One hidden turn or mirror swaps the rows below in pairs. Which row is each named row swapped with?
j572: [-34  30  -9  -8   4  12  -4   4  -9  34 -16 -10  -2   1 -43   6 -14  -7
   1]
j992: [-39   2   1  -3   2  13  18  10   0  27   5 -11   2 -15 -34  31  -7   5
  30]
j847: [-28 -19 -22 -12   4  12  19  29   8  24  -5 -15 -13 -23 -16  -5 -33  19
  28]
j760: [-28  14 -30 -22  -6  -4  -4  22  16  25  -4  11  28   5 -31  -6 -17  17
  -5]
j396: [-13   9 -17 -28  -1  -2  17  18  -9  22 -10   3  -3 -34 -23 -19 -26 -14
  10]
j610: [ -6   4 -12 -23  -2   2   4  27 -15   7 -25  -6  11 -13 -21   0 -13  -1
 -20]
j186: [-48  17 -20 -27   1   8  -4  28   5  14  -6  -8   0  -5 -13  -9 -28  10
 -16]
j534: [-19  -8 -35  -5   2 -11  24   7   2  -3 -12  -1   3 -27 -42  -2 -18   6
  18]
j611: [-47  10  -9  -2  -6   6  15  24   1  21   9  -6  10 -14 -40  31 -13  10
  27]
j571: [-19  -8 -37  -3  -3 -10  18  12  -1  -5  -6  -2   1 -26 -37   5 -27   8
  27]
j45: [ -5   0 -16 -22   3  -5   1  33  -9   3 -26  -4  19 -12 -20   4 -10  -4
 -12]
j822: [-25  -2  -2   1   5   7  14  21  -9  33   5  -5   5 -21 -31  31 -11   7
  35]
j232: [-31 -21 -25 -14   9   7  14  21   5  26   4 -10 -16 -23  -9  -1 -28  21
  21]
j526: [-30  15 -24  -3  13  12   3  26  12 -10 -10   1   6  17 -23   7  -5   9
  18]
j226: [-19  -5 -31  -8  -5  -7  10   0  -2  -7 -11  -5   2 -21 -47  -2 -15   3
  25]
j731: [-28  -2 -11   8   3  10   8  19  -3  34   3 -12  -2 -17 -28  28 -10  10
  39]
j562: [-28  11 -33  -6   9  11  -2  16  17 -11 -15  -3  -4  12 -22   7  -2  12
  13]
j17: [-35   4  -4   3   1  17  12   5  -7  16  13 -14  -1 -19 -34  24  -7   9
  30]
j726: [ -7 -16 -26 -25   4   8  13   6   8  27   8   8   8 -12 -16   1   0  22
  20]
j457: [-33  34  -9  -3  12  10  -9  11 -13  26  -6  -7   7  -3 -40   8  -6  -3
  -1]
j220: [-30  21  -7   3  15   8 -16  15  -8  36 -12 -15   6   4 -33  13 -11  -5
   3]
j271: [-41  19 -18 -29   3  19  -4  29   4   6 -12 -16  -1  -4 -16 -16 -24   7
  -9]
j804: [-42  16 -18 -23   8  21  -8  27   4  10  -7 -11   0   5 -15 -17 -19   4
 -12]
j50: [ -4  -6  -5 -18  -9  -2  -1  31 -10   9 -29  -9  20 -12 -28   6 -12   1
  -8]
j583: [ -6   0 -11 -22   3  -5  -4  35  -8  10 -28   2  14 -14 -24   4  -9  -6
 -13]
j633: [-29  27  -2  -9   6  10  -2  23  -7  44 -14 -12   0   3 -40  12 -17  -8
   3]
j863: [-21  -9 -28  -5  -3 -11  16   8   5  -5   0   4   2 -24 -46   1 -17   9
  28]
j589: [-32 -23 -19  -8   2  13  24  28  12  29   0  -8 -11 -16 -17  -2 -30  15
  28]
j681: [-10  -3 -10 -12   5   9  34  23   9  38 -25   4  -8   2 -29   1 -15  -1
  15]
j382: [-33  19 -25 -15 -14  -6  -7  22  18  18  -8   2  23   6 -27 -12  -9  18
  -2]
j742: [-37  34  -5 -10   1  16  -6  14  -9  32  -9 -12   4  -1 -34  10  -4  -4
  -3]
j890: [-11 -21 -31 -20   1   1   4   8   4  32   4   1   7 -13 -13  -7   3  17
  24]
j83: [ -7 -18 -22 -24  -5   2  13  10   9  32   1   0   2 -12 -12  -3   2  14
  29]
j292: [-45  13 -15 -27   1  11  -3  39  18  10 -13 -14  12  -1 -13   3 -28   6
  -4]
j874: [-18  14 -11  -5  18  15 -11  11 -19  43  -7 -14  -3  -1 -31   8  -2  -1
   1]
j573: [-24 -16 -25 -11  17  15  17   7  12  28  -7 -19 -19 -19 -18  -9 -22  18
  20]
j463: [-24   7 -22   8   3   1 -12  29  -3  -7   2 -13   8 -30 -17  -6  -9  20
  12]
j888: [-28 -21 -18 -11  11  10  19  27   8  25  -2  -8 -16 -22  -7  -9 -25  20
  21]
j830: [-14 -20 -25 -22  -6   9  13   6   7  34   0   2  -2 -15 -17   1   5  17
  30]
j282: [-22   6 -17   5   3   0   0  36  -3 -10  -5  -2  14 -28 -14  -6 -18  25
   7]
j234: [ -3  -1  -5 -22   0  -3  -6  31 -11  12 -22   0  14  -8 -25  -2  -9  -2
 -16]
j619: [-20  -8 -31  -2   3  -9  18   7   5  -6  -9   4  -1 -30 -44   3 -14   8
  21]
j985: [-28  -6  -3   4   2  14   7  24  -5  21  -1 -11   4 -12 -24  35 -11  13
  34]
j502: [-32   5  -6   5  10  17   9  15  -3  16   8 -15  -4 -10 -32  28  -5  16
  34]
j58: [-27  21  -3  -1   3   9 -12  23 -13  42 -10 -14   9  -2 -34  12 -21  -8
   0]
j490: [-18   8 -10 -26 -13  -3  16  25  -5  31 -10  -6   0 -39 -27 -12 -20 -12
   6]
j995: [-36  17 -27 -17 -14   0 -13  26  13  22 -12   5  23   7 -27  -6  -8  15
  -4]
j456: [-49  18 -18 -26   5   9  -2  31  10  10  -7  -7  -1  -4 -13 -17 -27   4
  -8]
j343: [-13  -8 -14 -18  -6   4  29  26  16  36 -30   1  -9  -1 -27   9 -18   0
   9]
j690: [-38  12 -25 -22 -17  -5   0  22  14  21  -5   6  29  -1 -28  -8  -7  15
  -6]

Swapped with j220: j992
Swapped with j890: j690
Swapped with j456: j888
Swapped with j396: j282
Swapped with j589: j804
Swapped with j874: j611
Swapped with j457: j822

